128 stands for zero in the data rows.
Here are some points:
[161 108 191 133  93  75 255  95 158 132  61 255 211  72 184 139 142 103 124 147  59 106]
[102 130 121 116 199 153  91 163 113 155 167 101 137 180 117 119  83 119 114 109 172 127]
[137 181  73 242 237 224 109 211 130 133 181 128 171 189 105 139 112 155 103 124 234  98]
[126  94 156  99  72 115  93  79 140  79 107  92 101 100 135 127 195 149 130 135 102 129]
[141 166 136 158 220 112 201 193 109 168  83 168 178 112 129 110 109 113  96 141 101  94]
[133 192 126 136 114 121 177 145 150 175  94 172 128 125 131 122  75  85 172 101  95 148]
[111 128 113 115 108 129  94 155 109 112 166 121 124 167 121 122  92 118 104 116 177  88]
[119 197 143 152 198 114 150 141  94 206  97 139 123 112 118 111  62  70 227  91 119 195]
[142 139 172 132 139  84 166  96  86 138  72  94 246  94 130 101 103 110 144 130  76 164]
[150  77 161  99  65  86 163  85 107  75  86 102 116  92 156 125 255 141 119 163  82 145]
[131  90 117 105  68 123  92 103 205  76 142 112  84 137 151 137 136 126 150 117 134 110]
Here are 20 more points, each followed by its number:
[106  85  99  94  95 168  76 108 165  80 255  69  90 184 106 148 116 123 168 108 182 101] 0
[147 143 203 109 138  80 170 116 116 255  69 232 144  75 142 138  79  74 121 112  73 113] 1
[137 135 171 117 121  83 110 109  90 119  73 164 135  82 138 113 118 117 125 140  70 118] 2
[137 116 142 144 119 104 135 103 180 134  80 138 120 101 149 142 102 101 140 117  99 154] 3
[136  96 159 106  86  95 109  93 123 103  88 115 113  91 141 117 141 115 137 129  86 101] 4
[117 203  97 155 255 159 126 176 135 207 135 140 146 148 123 126  77  89 115 101 128 154] 5
[120 108 102  99  91 152 105 101 199  90 126 158  93 157 133 147 105 112 189 105 169 104] 6
[117 151 126 141 148 106 131 121  96 123 110 105 142 126 125 116  95 122 126 129 123  88] 7
[160 107  93 178 107 115 105 114 111  95  96 121 106 102 140 122 255 149  74 220 129 115] 8
[114 161 107 158 139 147 143 181 139 177 127 168 106 143 120 125  99 146 114 125 163 163] 9
[121 161 106 128 135 132 127 150 125 118 148  81  91 148 118 125  87 106 165 110 139 169] 10
[120 114  89 120 114 185 108 149 116 106 146  78 119 160 103 137 103 125 130 119 123  86] 11
[133 106 153 101 138 104 130 109 105 132  92 158 150  99 134 120 127 127 109 143 101 149] 12
[112 203  95 149 188 162 126 188  93 203 203 103 177 215 110 124  88 110 108 112 117 105] 13
[116 111 104 110  90 179  90 129 205 112 124 128  91 232 115 146 104 125 171 106 197 255] 14
[125 110 115 114  94 139  92 105 119  96 133  91  86 143 123 144 171 184  96 165 147 105] 15
[120  92 123 107 121 130  86  99 117 106 178  94 146 122 115 121 136 135 121 133 116 105] 16
[118 107 152  94 139 110  94  95  93 133 121  97 106 107 114 107  79  85 171 103  90 188] 17
[149 140 112 158 111  97 170  99  79  96 115  77 174 105 116 123 144 140  93 128  77 104] 18
[ 97 117  83 109 154 255  73 184 136 131 255  93  94 220 110 132 103 199 128 107 255  98] 19
Which three of these numbered points are nearest to each point below by angle, seen from the average point of the first points? Their numbers follow each, nearest first.
[134  76 158  82  76  95  85  79 141  84  85 174  91  88 163 137 181 111  99 136  76  96] > 4 2 12
[118 188 107 132 133 123 130 114 108 112 144  89 150 120 111 114 100 136 119 130 114 156] > 10 7 18
[ 98 102  80 110 126 247  87 231 137 113 242  93 110 209 107 133 132 184  94 138 255 137] > 19 0 11
[122 164  95 208 133 117 121 126  97 143 166  86 133 119 118 112 120 133  87 160 107  82] > 7 18 13
[120 119  96 117  87 144 116 103 255 142 105 185  86 155 130 125  75  87 173 104 159 125] > 6 14 3
[125  80 112  95  75 118  89 104 158  79 118  93  90 123 128 134 157 150 111 127 119 255] > 14 15 17
[116 187  84 145 111 170 118 186 150 130 179 111 100 201 108 150  91 119 120 104 255  92] > 19 0 9
[112  82 128  97  87 112  90  93 152  98 137 100 106 117 132 120 153 199 129 131 147 119] > 15 16 0
[136  94 146 114 105  95 131 103  58  73 163  53 112  87 105 105 161 132 109 147  95 145] > 16 18 4
[144 112 126 130  77 108 120  89 126 102  88 145 115 100 141 133 105 105 115 116  92  88] > 4 2 3
[109 106 104  99  94 147  89 112 157 104 141 106  96 160 121 140 113 129 158 114 153  76] > 0 6 11
